rotation ticks, each row followed by its count of ticks
The counts run from 0 to 578.
[105 110 112 152 101  98 159 103 134 102 139 123 175 130 101 125 110 148
 135 112 150 132 149 187 102  82 161 142 121 129 156 139 136  92 110 166
 111 169]	403
[180 150 100 123 128  67 108 130  59 173 135 128 132 145 109 107 149 118
 149 130 153 137 143 191 126 103 128 131 130 107 122 144 105 133 128 175
 109 136]	194
[138 107 113 121 134  55 101  98  64 150 142 152 134 140  99 123 134 169
 179 144 138 136 117 119 100 116 128 148 140 103  75 140 140  99 105 170
 129 143]	512
[144 155  96  84 141  78 125 115  82 164 121 133 153 141 121 135 154 105
 147 132 125 171 148 165 143  86 137 147 131 150 105 154 103 124 123 179
 107 157]	567
[141 128  59 125 131  90 108 157  66 150 161  97 152  97 111 133 101 143
 171 135 140 131 159 123 110  92 161 140 116 140 118 172 136 104 150 148
 144 125]	298
[141 110 115 136 136  71 141 127  83 179 131 125 167 150 100 102 154 114
 163 135 149 150 104 173 130 108 100 132 132 127 122 150 111 123 116 204
 101 118]	565
[170 184 115 122 146  57 138 107 107 127 146 167 107 131 106 154  84 176
 125 180 160 100 148 128 156 104 105 136 124 119 144 126 143 127 114 142
 143 145]	535
[146 170  73 174 130  82 142 105 127 114 127 152 145 135 111 105 120 150
 104 130 148 106 161 188 145  86 149 157 112 119 138 151 109 137 129 145
 111 170]	530
[ 91 150  79 114 125  77 153 137  87 169 168  90 153  83 106 135  88 134
 151 148 129 145 160 136 130 116 154 123 109 155 126 162 126 108 135 181
 136 143]	348
[140 116 137 171 142  80 173 105  93 154 134 148 117 159  91 152 120 185
 145 156 155 117 126 109 148 131  72 123 147 125 135 130 149 124 112 165
 137  92]	165
[143 148  64 112  95  91 150 154  94 199 142 107 121 113 130  94 100 106
 157 128 179 112 157 149 157  98 115 125 100 150 141 145 107 124 132 155
 117 123]	470
[112 117 100 134 102  82 132  95 125 172 123 166 108 115 109 117  86 160
 154 131 165 113 140 101 161  76 161 156 122 119 101 135 138 136 152 183
 126 160]	186
[152 111 127 138 114  81 126  85  69 125 136 142  90 127  99 123 109 191
 157 141 172 109 113  98 126  73 103 131 152 102 120 122 132 110 111 132
 144 129]	363
[143 161  78 144 129  57 148 101 105 117 140 144 106 137 121 119  82 171
 139 176 140 108 129 112 157 145 109 180 102 107 100 126 147 141  95 131
 133 130]	39
[158 151  81 153 151  93 154 111 162 136 107 148 122 165 107 148  96 192
 114 141 143 111 167 155 195 119 110 153 101 135 161 154 140 139 148 167
 132 127]	160
[124 161  86 139 149  74 151 107  86 110 149 125 117 139  98  92 143 164
 124 157 146 130  87 156 148  96  72 129 109  95 112 148 111 120  74 146
 143 105]	315
[131 122  71  93 144  92 118 122  62 123 160 107 138 107 113 161  95 144
 143 132 133 133 169 127 100 104 165 155 119 146 130 171 143  94 146 136
 129 153]	299
[152 124  83 129 162  76 110  88  86 129 135 156 132 138 124 117  89 170
 179 154 168  99 112 125 113 139 123 167 112 108 113 146 138 102  92 126
 137 144]	139
[131 127 107 171 132 131 172  97  86  96 116 107 120 157 106 143 119 175
 118 110 153 116 175 166 119 104 114 154 120 136 159 151  99  89 111 114
 139 161]	205
[143 117 137 146 160  70 126  93  49 114 134 136 162 143  90 146 156 156
 140 158 136 155 132 129 111  89 139 147 178 121 108 147 124 119 133 164
 123 134]	18
[127 110  67 190  99 107 136 107 104 122 118 121 150 126 136  81 112 150
 143 123 134 111 136 153 141  87 174 185 101 133 117 154 107 137 145 125
 128 137]	84
[149 148  88  93 131  81 127 140 117 136 123 131 179 116 111 139 139 147
 132 128 118 146 136 150 147  43 146 129 138 168 139 175 146 109 126 174
 119 141]	122
[ 91  70  89 168 115  95 177 120  96  95 145  90 183 153 100 122 125 125
 142 146 124 132 154 140 121 107 132 189 131 144 116 148 157 111 116 149
 121 125]	179
[173 169  96 111 137  81 114 118  61 163 134 124 126 144 116 116 154 122
 126 137 141 162 154 175 145 102 129 143 123 127 120 140  98 133 137 157
 119 142]	195
[129 156  77  91 140 102 143 117  50 120 156  96  99 121 111 164  89 141
 135 156 153 137 181 108 140 126 126 161 107 155 129 152 118 102 130 112
 147 153]	200
[138 171  78 195 102  87 171 114 106 142 132 113 119 129 131  97 126 169
 123 137 139 122 167 159 143 128 152 140  96 115 134 141 107 140 118 136
 136 153]	257
[171 141 111 125 153  80 117  90  93  99 132 159  98 137 108 144  99 215
 145 138 148 117 125 132 119 112  90 126 120 113 127 134 142 101  95 139
 145 131]	263
[116 140  70 122 145  97 159 149  93 152 155  80 164 129 116 169 103 142
 152 163 110 148 159 103 147 136 129 142 114 179 129 160 158 121 131 160
 144 105]	447
[124 139  98 185 163 110 161 102 139 177  84 154 154 138 129 133 100 181
 157 132 129 109 151 131 135 149 161 155  94 168 141 165 117 108 139 164
 140 142]	11
[137 153  71 185 123  87 164 138 126 150 144 180 132  98 100 117 119 177
 119 165 138  71 140 102 153 103 133 147 129 126 130 134 134 137 140 161
 135 135]	434
[ 99 143  84 143 101  78 143 105 103  84 154  92 136 147 100 112 113 137
 114 121 137 139 162 199 115  82 149 150  99 116 133 139 122 113 100 153
 107 168]	31
[163 128 132 122 174  80 133 101  73 115 116 150 158 145  86 164 162 168
 133 166 119 143 140 129 103 116 115 138 153 139 112 151 124 102 107 159
 131 134]	390
[118 132  90 156 158 110 171 108  76  86 135  97 120 175  94 164 158 165
 103 125 111 126 186 157 129 131 110 151 114 125 113 160 123 103 129 148
 123 140]	105
[170 173  98 102 146  64 128 126  77 161 131 115 166 121 121 141 143 139
 149 141 109 187 138 151 136  93 154 130 145 161 120 152 127 140 131 160
 142 136]	72
[164 182  79 102 160  94 123 108  60 151 121 113 127 149 126 138 142 121
 134 142 136 162 150 155 173 101 120 161 119 148 139 172 101 134 136 131
 122 125]	196
[133 123 104 112 120 104 156 129 102 197 132 113 139 118 111 146 101 130
 161 120 161 161 152 141 169  90 114 112 129 174 159 166 119 113 163 183
 134 132]	346
[ 95 109 119 121 129  51 141 104  87 145 157 152 138 117  81 119 133 142
 149 159 138 117 104 126 110  82 119 128 139 103  76 132 125 105 106 208
 116 145]	562
